Here are some points, one per row:
[-0.73 -0.56 -0.05 -0.49  0.95 -2.59 -1.56  0.44  1.62 -1.81 -0.74 -0.77
 -0.23 -2.09  0.2   0.91 -0.07 -1.48  0.   -0.54 -0.45  0.09  0.7   0.18]
[-0.68 -0.36  0.47  0.   -1.36 -0.61  0.08  1.74 -0.69 -0.58 -0.63  0.19
 -0.63 -1.55 -0.09  0.28  1.01 -0.49 -1.59 -0.48 -0.49  0.54  0.44  0.35]
[-0.42  0.27 -0.36 -0.35 -0.29 -2.45 -1.52 -0.19 -1.28 -1.81 -0.23  0.28
 -0.47  0.81  0.29  1.   -1.1  -1.46 -1.44 -0.49  0.25  1.08  0.48 -0.49]
[-0.06 -1.04 -1.45  0.45 -0.73  0.25  0.34  2.7   0.24 -2.6  -0.47  2.84
  3.29 -0.61 -0.21  0.09  0.53 -1.43 -1.65 -0.34 -0.35  0.62  0.92  0.07]
[ 1.69 -0.82  1.69  0.93 -0.38 -1.43 -0.78  0.09  0.09 -0.27  1.72 -1.35
 -0.71  0.56 -0.68 -0.36  1.31 -0.3  -0.6   0.79 -1.2  -1.15  1.47  0.84]
[ 0.05  0.07 -1.87 -1.01 -0.94  0.84  1.61  1.34  0.08  1.21  0.74  1.
 -0.72  0.33  1.4   2.04 -0.75 -1.44  0.99  0.89 -0.8  -0.55  0.69 -0.29]
[-1.02  1.25 -1.04 -0.09  0.4   0.27  1.35  1.62 -0.39  2.12  0.66  0.72
 -0.62  0.5  -0.9  -0.57 -0.77  0.64  0.85  0.01  0.51 -0.73 -1.34 -0.63]
[ 0.84 -0.44 -0.47  0.69  0.42 -0.28 -1.    0.14 -0.21 -0.36  0.12  0.42
 -0.58 -1.31  0.2  -0.05  1.74 -0.34 -0.29  0.74 -0.71  1.56 -0.05  0.91]
[ 0.5  -1.22  1.21  0.31  0.43  1.49 -1.28  0.22  1.64 -0.4   0.12  1.27
 -0.74 -0.5   1.49 -0.26 -2.58  3.84 -1.89  1.41  0.22 -1.09 -0.2  -0.03]
[-0.17  2.47  1.1   0.56 -0.47 -0.54  0.89 -0.49 -1.84  0.27  1.85  0.13
 -0.49 -0.66 -0.18 -0.08 -1.09 -0.68 -0.36 -0.56 -1.28  0.27 -0.89 -0.79]
[-0.02 -0.42 -0.91 -1.28  1.02  1.17 -0.35  1.04 -1.18  1.88  1.46 -0.75
 -0.16  1.52  0.38  0.59 -0.41 -1.67 -0.14  2.08  1.64  0.14  0.89 -0.95]
[-1.59 -2.34  0.01 -1.52 -1.22  0.13 -1.3  -0.19 -0.23 -1.7  -0.03  1.1
  2.12  0.17 -1.99 -1.12 -2.32  0.23  1.67 -0.9   0.44  0.61  0.65  0.06]
[-1.29 -0.82 -0.23 -0.25 -1.72  0.71  1.01  0.59 -0.63 -0.38  0.31  1.12
  0.6   1.43 -1.23 -0.58 -1.18  0.43 -0.5   0.2   0.42 -1.06  0.38  0.1 ]
[ 0.02 -0.51 -0.15 -0.67  0.24 -1.4   0.27  0.61  1.8  -1.16  0.45  1.5
 -1.68  0.24  0.27 -0.74 -0.74 -0.17 -1.54  0.65  1.38  0.04  0.49  0.24]
[ 1.22 -0.25  0.18  1.34 -0.39  0.8  -1.2   0.37  1.4   0.53 -2.4   0.
 -1.53 -0.63  1.71  0.24  1.81 -0.27  0.27  0.25 -0.9   0.94  0.62 -0.49]
[ 1.21  0.5  -0.54  0.51 -0.13 -0.8   0.74 -1.44 -0.81  1.77  1.43  0.58
 -0.99 -0.97 -0.46  0.23  0.73  0.02 -1.23 -0.24  0.52 -1.73  0.7   0.5 ]
[ 2.22 -0.32  0.34 -1.32 -0.92 -0.23  0.05  0.28  0.3  -0.24 -2.96 -0.22
  0.71  1.71  0.12  0.74  1.53  0.47 -0.28 -0.8  -1.88  0.62  0.99 -0.2 ]
[-1.5  -0.67  0.24 -0.54 -0.49  0.38 -0.21  0.6  -0.58  0.05  0.14 -0.94
  1.19 -0.07  0.75 -1.74  0.13 -1.02  0.27  1.55 -0.23  0.25 -0.22 -1.1 ]
[-0.15  0.79  1.87  0.98  0.14 -0.37 -0.49 -0.95 -0.47  0.84 -0.07 -0.99
  1.82 -0.64  1.05  0.11  0.69  0.44  1.14 -2.87 -0.32 -1.91 -0.53  1.94]
[-1.48  1.   -0.23 -0.46 -1.37  1.24  1.1  -0.53  0.82  0.35 -0.53  1.19
  0.    0.88  0.18  0.47 -0.06  0.39  1.18  0.93  0.26  0.   -0.6  -0.47]
[-0.38  1.32  0.22  2.06  2.33  1.19  0.37 -0.97  0.57  0.04 -0.41 -0.09
  0.55  1.19 -2.81  0.25 -0.96 -2.83 -0.05  0.86 -0.49 -1.17  0.09  0.66]
[ 1.04  0.11  0.88  0.56  1.03 -1.56 -0.12  0.46  0.43 -1.6  -0.4  -0.87
 -0.34 -0.04  0.9   1.36 -0.55  0.38 -0.46  2.18  0.22 -1.82  0.36  1.88]
[ 0.81  0.18  0.57 -0.43 -0.22 -0.57  0.61  0.44  0.56  0.57  0.98 -0.6
 -0.21 -0.88 -0.45 -0.27 -0.78  0.75  0.47  0.72  0.22  1.24 -0.8  -0.28]
[ 0.44 -1.68  0.46 -0.28  1.03  0.26 -0.56 -1.59 -0.47 -1.54 -2.05  1.01
  0.4  -0.42 -0.07 -2.96  1.66  0.64  1.06 -1.22  0.54 -0.54 -1.99 -0.84]
[ 0.64  2.33 -1.88  0.26  0.21  1.02 -0.02 -0.16  0.1   2.41  2.07 -3.1
 -0.97  0.46  0.74  0.37  0.88  0.7  -1.14 -0.12 -0.91  0.86 -0.2   1.74]
[ 1.64  0.93  1.15  3.29  0.6  -0.77  1.07 -1.81  1.49  0.9   0.38 -1.8
 -0.52 -0.1   0.8   0.25 -0.25 -0.66 -0.05  0.04 -1.06  1.57  0.39 -1.97]
[-0.34  2.56  0.29  1.3  -0.3  -1.19 -0.77 -0.98 -0.34  0.26 -0.49  0.04
  0.93  0.44 -0.21 -2.31  0.76  2.36  1.29 -0.48  0.73 -0.08 -0.59  1.15]
[-0.08  1.26  0.28  0.6  -0.87  1.27 -0.27  0.33  0.88 -0.92  0.04 -1.41
 -0.64  0.22  0.02 -0.1   1.4  -0.56  1.25  0.22  0.06 -0.56 -0.38 -0.83]
[-0.87 -1.67 -1.44  0.74 -1.   -0.2  -0.05 -2.07  0.74 -0.36 -0.12 -0.16
  1.03  0.28  1.19 -1.58  0.58  0.06  1.44 -1.5   0.49  1.17 -0.77 -0.18]
[-0.64  1.26  0.38 -0.41 -0.32 -0.22  0.63 -0.89  0.   -0.14  0.44 -0.85
  0.32  0.05 -0.59  0.95  0.84  1.72 -0.02 -1.3   1.65 -0.64  0.23 -1.01]
[-0.22 -0.35  1.03 -0.81  0.83  0.73  0.72  0.25 -0.41  0.55 -2.35 -1.82
 -1.25  0.08  0.87 -0.59  0.54 -0.11  0.08 -0.64  0.58  1.2   1.65 -0.3 ]
[-0.42 -0.22  0.71  0.17  0.45 -1.27 -2.09 -0.23 -1.69  0.43 -0.51  2.42
 -1.45 -0.5  -0.23  2.3  -0.08  0.2   0.2   0.8   0.59  0.67 -0.39  1.35]
[ 0.1  -1.1  -0.72 -0.8  -0.2   0.26  0.02  0.55 -0.55  0.09 -0.18  1.38
  1.07 -0.33 -0.87 -0.98 -0.49  0.24 -1.14 -0.57  1.05  0.41 -0.8   0.03]
[-0.11  0.46 -1.93  0.88  1.1   1.91 -0.16  0.55 -1.36  1.84  0.15 -0.73
  0.2  -0.17 -0.14  0.05 -0.08  2.34  0.28  0.64 -1.41 -2.85 -0.64 -0.51]
[-0.54 -1.37  0.12 -0.77  1.33 -0.15 -0.6   0.47 -0.55 -0.51 -0.4  -2.15
  0.49  0.09 -0.91  0.31  0.71 -0.62  0.81 -1.49  0.02 -0.07 -2.24 -0.35]
[ 1.59  0.1  -0.7  -0.94  0.91 -0.35 -1.06 -0.05 -1.66 -0.86  0.51  0.6
 -0.97 -0.1  -0.15 -0.03 -1.64 -0.71  0.62 -0.34  0.45  0.66  0.37  0.55]
[-1.96 -0.4   1.17  0.59  0.12  2.68  2.8  -0.53  1.06 -0.25  1.2  -1.48
  0.81  0.65  0.05 -0.24 -0.74  0.96  0.04 -1.74  1.11  0.19 -0.07 -0.28]
[-0.42  1.89  0.45 -1.29  0.91 -1.38  0.46 -1.5  -0.01 -0.07  0.72  0.77
  0.16  1.1   0.86  0.49  0.44 -0.48  1.25  0.99 -1.61  1.19  0.31  0.41]
[ 1.1  -0.97 -0.92 -0.28 -0.16  0.87  0.45 -0.43  0.73  1.87 -0.57 -0.05
 -0.53 -0.12 -0.16  1.97  0.48 -0.1   0.18  0.69 -0.02  1.2  -0.01 -1.13]
[ 0.   -1.25  0.06 -2.18 -0.98  0.87  0.79  0.16  0.78 -0.42  0.04  1.6
  0.75 -1.02 -1.16 -0.44 -1.13  0.   -0.99 -0.03  0.76 -1.11 -0.08  0.14]
These points spread out most along one direction. Take the direction at right angles to it along which they spread out most. Then take the direction at right angles to both along which they spread out most. Go by this last direction. For each point below, how far along it does it lie, from 0 to 99? The average is 50, and the first point in the table lies past the average. One standard deviation of the points above along it is 16.
[-0.11  0.46 -1.93  0.88  1.1   1.91 -0.16  0.55 -1.36  1.84  0.15 -0.73
  0.2  -0.17 -0.14  0.05 -0.08  2.34  0.28  0.64 -1.41 -2.85 -0.64 -0.51] 42
[ 0.84 -0.44 -0.47  0.69  0.42 -0.28 -1.    0.14 -0.21 -0.36  0.12  0.42
 -0.58 -1.31  0.2  -0.05  1.74 -0.34 -0.29  0.74 -0.71  1.56 -0.05  0.91] 53
[ 0.   -1.25  0.06 -2.18 -0.98  0.87  0.79  0.16  0.78 -0.42  0.04  1.6
  0.75 -1.02 -1.16 -0.44 -1.13  0.   -0.99 -0.03  0.76 -1.11 -0.08  0.14] 37
[-1.29 -0.82 -0.23 -0.25 -1.72  0.71  1.01  0.59 -0.63 -0.38  0.31  1.12
  0.6   1.43 -1.23 -0.58 -1.18  0.43 -0.5   0.2   0.42 -1.06  0.38  0.1 ] 37
[ 2.22 -0.32  0.34 -1.32 -0.92 -0.23  0.05  0.28  0.3  -0.24 -2.96 -0.22
  0.71  1.71  0.12  0.74  1.53  0.47 -0.28 -0.8  -1.88  0.62  0.99 -0.2 ] 62
[ 1.69 -0.82  1.69  0.93 -0.38 -1.43 -0.78  0.09  0.09 -0.27  1.72 -1.35
 -0.71  0.56 -0.68 -0.36  1.31 -0.3  -0.6   0.79 -1.2  -1.15  1.47  0.84] 53
[ 0.64  2.33 -1.88  0.26  0.21  1.02 -0.02 -0.16  0.1   2.41  2.07 -3.1
 -0.97  0.46  0.74  0.37  0.88  0.7  -1.14 -0.12 -0.91  0.86 -0.2   1.74] 42
[-0.06 -1.04 -1.45  0.45 -0.73  0.25  0.34  2.7   0.24 -2.6  -0.47  2.84
  3.29 -0.61 -0.21  0.09  0.53 -1.43 -1.65 -0.34 -0.35  0.62  0.92  0.07] 39
[-0.42 -0.22  0.71  0.17  0.45 -1.27 -2.09 -0.23 -1.69  0.43 -0.51  2.42
 -1.45 -0.5  -0.23  2.3  -0.08  0.2   0.2   0.8   0.59  0.67 -0.39  1.35] 38
[-0.64  1.26  0.38 -0.41 -0.32 -0.22  0.63 -0.89  0.   -0.14  0.44 -0.85
  0.32  0.05 -0.59  0.95  0.84  1.72 -0.02 -1.3   1.65 -0.64  0.23 -1.01] 60
[-0.38  1.32  0.22  2.06  2.33  1.19  0.37 -0.97  0.57  0.04 -0.41 -0.09
  0.55  1.19 -2.81  0.25 -0.96 -2.83 -0.05  0.86 -0.49 -1.17  0.09  0.66] 44
